(in the rows, 128 means zero)
The rows below fall into families. The same turns and mirrors carry the whole set onto itself and the rows of a family onto each other. For each named row, which other rows are in its family? Write them in the order they are listed.
These 36 rows form 6 families of 6 rows each.
J_944: [133 108 142 142 148 135 125 149 125 134 161 108  81 123]
J_988: [134 118 166 164  92 101 152 112 132 158 158 115 122 123]
J_31: [137 126 154 175  91 112 145 106 124 165 159 107 109 135]
J_648: [136 115 155 163 122 149 124 148 120 149 147 135 116 115]
J_510: [137 120 158 161 122 137 121 147 135 146 135 134 120 110]
J_475: [127 109 151 135 133 141 137 150 122 124 161 110  79 124]
J_963: [135 130 159 165  95 112 147 109 130 161 143  96 123 127]
J_112: [130 134 112 152 134 127 154 124 144 110 146  92  96 149]
J_985: [134 116 151 162 122 134 114 145 132 157 137 132 122 117]
J_834: [118 107 160 159 129 101 161  89 113 134 165 124 107 138]
J_713: [123 136 124 151 127 111 167 139 145 120 156  97  89 151]
J_778: [126 124 146 178  89 101 143 109 133 163 148 111 113 134]
J_612: [119 105 162 161 118  99 159  85 121 130 157 110 107 127]
J_121: [118 116 115 174 135 124 160 112 154 108 151 130 123 134]
J_924: [128 120 169 177  92 108 147 114 119 152 157 104 110 133]
J_580: [111  97 150 169 134 107 164  98 109 135 165 119 111 127]
J_350: [124 130 115 158 131 115 166 107 153 109 147 124 126 128]
J_395: [147 141 126 150 125 122 162 131 150 114 156  92  88 138]
J_809: [124  89 157 161 128 104 151  89 115 141 147 126 109 132]
J_383: [132 118 140 158 107 143 117 136 134 154 132 132 120 114]
J_753: [128 116 113 153 141 119 165 111 140 109 143 123 127 147]
J_53: [129 129 146 164 119 144 122 145 130 161 142 129 102 105]
J_249: [136 136 124 144 130 127 164 135 161 125 149  96  93 147]
J_90: [128 121 152 145 138 141 135 153 121 141 141 113  78 122]
J_164: [142 112 155 140 138 146 127 132 125 137 151 100  77 121]
J_423: [128  92 154 168 115 106 157  90 123 137 172 120 119 128]
J_339: [120 120 116 163 145 126 163 119 145 112 164 134 126 131]
J_878: [134 136 104 147 127 119 164 136 151 128 146 102  98 141]
J_277: [131 113 141 138 144 140 123 138 121 135 158 105  81 113]
J_5: [134 132 165 167  92 115 138 104 127 161 158 106 113 135]
J_57: [118 101 155 149 122  98 160  90 114 137 159 123 110 134]
J_922: [137 104 136 138 142 147 131 145 120 143 147 115  85 121]
J_338: [141 132 153 151 121 147 126 143 140 151 144 128 126 112]
J_824: [119 117 115 170 139 119 164 106 157 119 145 130 122 135]
J_777: [136 137 122 150 128 125 172 140 149 126 147  95  96 151]
J_92: [129 115 112 170 140 112 166 112 140 119 142 142 119 134]

Same family as J_112: J_988, J_753, J_53, J_90, J_423
Same family as J_31: J_510, J_121, J_277, J_57, J_777
Same family as J_383: J_475, J_963, J_580, J_395, J_92
Same family as J_834: J_944, J_985, J_249, J_5, J_824

The rows below fall into families. The same turns and mirrors carry the whole set onto itself and the rows of a family onto each other. For each named row, which other rows are in its family? Write them in the order they are listed.
These 32 rows form 4 families of 8 rows each.
J_362: [128 158  73 133  98 118 122 104 128]
J_132: [116 144  86 137 125 144 121 132 117]
J_484: [121 137  88 144 130 141 121 131 115]
J_216: [119 121 132 130 113 150 145 103 133]
J_861: [132 150  91 115 132 100 137 130 128]
J_966: [130 164  97 135 121 128 159 110 106]
J_295: [144 157  80 141 109 110 125  95 127]
J_40: [137 126 116 110  95 113 133 103 156]
J_26: [129 123 119 111 100 113 131  98 154]
J_849: [147 131 119 132  77 135 150  99 129]
J_455: [146 101 110 112 119 135 134 129 137]
J_427: [140 144  90 128 139 101 120 122 131]
J_406: [124 122 133 130 111 154 147 112 132]
J_631: [132 165  80 134  99 116 128 103 131]
J_355: [130 118 109 110 101 114 131  97 158]
J_795: [134 154  73 139  98 113 123 101 126]
J_149: [129 160  98 142 124 128 159 104 109]
J_438: [129 140  95 146 142 137 121 126 114]
J_705: [118 147  94 137 132 141 124 138 120]
J_429: [143 104 121 121 105 126 131 138 128]
J_714: [136 158  98 150 127 132 146 100 107]
J_708: [134 154  89 119 127 103 127 134 134]
J_578: [130 166  99 142 119 136 154 112 110]
J_610: [144 101 114 120 111 127 136 138 130]
J_329: [154 124 106 125  89 137 154  90 130]
J_190: [146 115 102 106 102 118 134  99 154]
J_6: [140 108 121 116 108 128 127 138 138]
J_919: [150 124 117 133  78 128 149 104 122]
J_29: [153 123 110 132  81 128 154 101 122]
J_46: [133 146  91 119 138  98 134 126 131]
J_23: [120 117 124 131 115 154 147 102 132]
J_701: [134 114 118 126 118 160 150 105 129]

Same family as J_455: J_295, J_427, J_438, J_714, J_329, J_190, J_701
Same family as J_23: J_484, J_355, J_795, J_149, J_610, J_29, J_46
Same family as J_429: J_362, J_132, J_216, J_861, J_966, J_26, J_919

The rows below fall into families. The same turns and mirrors carry the whole set onto itself and the rows of a family onto each other. For each named row, which other rows are in its family? Write them in the order they are listed.
These 32 rows form 4 families of 8 rows each.
J_722: [121 120 140 122 122 102 149 102 114 105 140 146 103]
J_629: [130 111 100 117 112  89 157 145 139 134 158 108 119]
J_611: [127 136 138 134 117 102 145 104 123 111 145 156 113]
J_131: [122 124 102 121 113  87 172 141 144 147 144 124 123]
J_761: [132 123 107 125 101 110 133 163  96 162 144 114 126]
J_335: [134 115 106 101 108 122 151 116  79 148 145 138 114]
J_933: [136 127 123 157 112  87 146 144 137 114 154 112 111]
J_291: [151 134 133 141 125 101 130  99  84 137 126 126 128]
J_428: [132 126 127 156 120  73 133 143 136 122 142 121 112]
J_221: [120 123 141 120 116  91 172 135 115 138 154 161 107]
J_41: [145 123 114 113  85 117 158 102  94 153 140 134 112]
J_55: [130 136 129 138 111  89 149  94 127 115 130 145 107]
J_732: [130 117 107 131 116 101 114 128 100 121 129  99 133]
J_262: [128 112 115 132 120  93 119 122  95 135 118 100 139]
J_67: [151 136 133 141 100 102 143 107  74 136 133 117 123]
J_724: [141 106 105 118 102 125 145 111  86 157 140 131 104]
J_152: [119 130 130 142 115 108 151 105 133 112 130 144 100]
J_636: [149 124 142 141 128  91 139 107  81 130 125 116 116]
J_325: [144 124 113 113  99 116 146 104  83 157 157 138 111]
J_63: [130 125 100 123 110  89 154 148 144 143 166 126 129]
J_102: [132 139 133 159 106 103 134 140 139 119 131 117 112]
J_598: [129 140 121 156 126  95 128 135 142 118 145 116 112]
J_591: [120 111 119 125  92 106 120 154  91 162 144 121 122]
J_495: [132  98 115 125 110 108 131 156 101 166 152 119 105]
J_252: [119 117  99 122 100  84 152 141 148 150 149 133 116]
J_207: [125 136 126 114 125 100 173 128 121 155 154 156 108]
J_181: [131 110 105 126 107 113 123 149 105 173 149 126 122]
J_33: [143 141 136 139 111 113 135 115  74 127 125 130 116]
J_240: [119 117 121 128  96  93 110 129 114 135 121 106 140]
J_388: [125 122 118 132 111  89 102 128 103 135 137 105 140]
J_635: [136 123 129 128 114  90 172 127 116 149 155 159  94]
J_500: [129 136 134 115 108 100 180 138 116 158 141 151 113]

Same family as J_335: J_761, J_428, J_55, J_732, J_252, J_33, J_635
Same family as J_207: J_611, J_291, J_325, J_63, J_598, J_181, J_388
Same family as J_933: J_131, J_221, J_262, J_67, J_724, J_152, J_591

The rows below fall into families. The same turns and mirrors carry the whole set onto itself and the rows of a family onto each other. For each named row, which other rows are in its family? Write them in the order they are listed.
These 35 rows form 7 families of 5 rows each.
J_608: [150 128 148 123 120 117 156 120  94  95 150]
J_138: [114 136 130 122 118 139 148  98  92 108 123]
J_169: [137 145 173 122 142 134 119 104 147 125 158]
J_434: [122 150 163 116 110 136 127  87  98 157 134]
J_630: [118 134 167 115  92 124 138 101  92 120 135]
J_974: [122 162 145 150 144 145 127 117  82 119 152]
J_954: [118 160 147 146 140 144 130 115  76 114 147]
J_401: [152 123 153 118 105 109 131 122 113 103 156]
J_577: [137 151 141 129 162 149 147  99 113 136 148]
J_643: [123 148 164 119 126 138 113  90 138 141 138]
J_720: [119 161 146 148 142 143 125 116  81 118 149]
J_663: [119 152 129 123 140 150 141  85 104 138 126]
J_245: [149 139 185 126 135 129 142 113 115 128 178]
J_375: [140 151 172 123 140 140 134  97 115 161 158]
J_532: [130 127 141 125 130 133 159 113  98  86 146]
J_683: [137 127 142 115  93 112 122 109 104 123 130]
J_105: [135 128 182 120 106 120 146 115 102 102 161]
J_521: [139 142 139 116 108 122 113  96 110 154 133]
J_835: [135 135 177 123 127 125 129 111 137  99 161]
J_774: [132 146 172 134 140  96 129 105 120  93 160]
J_481: [121 161 147 149 139 139 127 120  75 111 150]
J_83: [155 151 143 125 150 135 140 104 113 155 146]
J_359: [147 138 150 130 156 136 156 116 113 105 165]
J_788: [137 156 169 138 155 107 124  98 130 125 164]
J_122: [139 148 132 116 123 133 135  92  96 150 121]
J_487: [157 146 149 121 132 126 119 107 126 156 156]
J_517: [120 134 168 117 103 122 126 104 126  94 140]
J_685: [108 158 151 126 118 104 117  82 108 120 126]
J_745: [169 141 156 129 148 127 151 121 111 121 167]
J_623: [124 156 147 149 143 144 129 119  80 113 150]
J_652: [133 133 135 115 104 120 146 106  88 113 122]
J_931: [166 132 160 125 131 117 128 122 124 126 171]
J_747: [112 140 159 113 105 127 114  92 128 120 125]
J_674: [123 163 160 133 144 111 114  84 124 142 141]
J_512: [116 142 160 130 115  93 126  98 111  94 140]

Same family as J_931: J_401, J_683, J_521, J_487
Same family as J_359: J_138, J_577, J_663, J_532
Same family as J_105: J_434, J_630, J_245, J_375
Same family as J_643: J_169, J_835, J_517, J_747

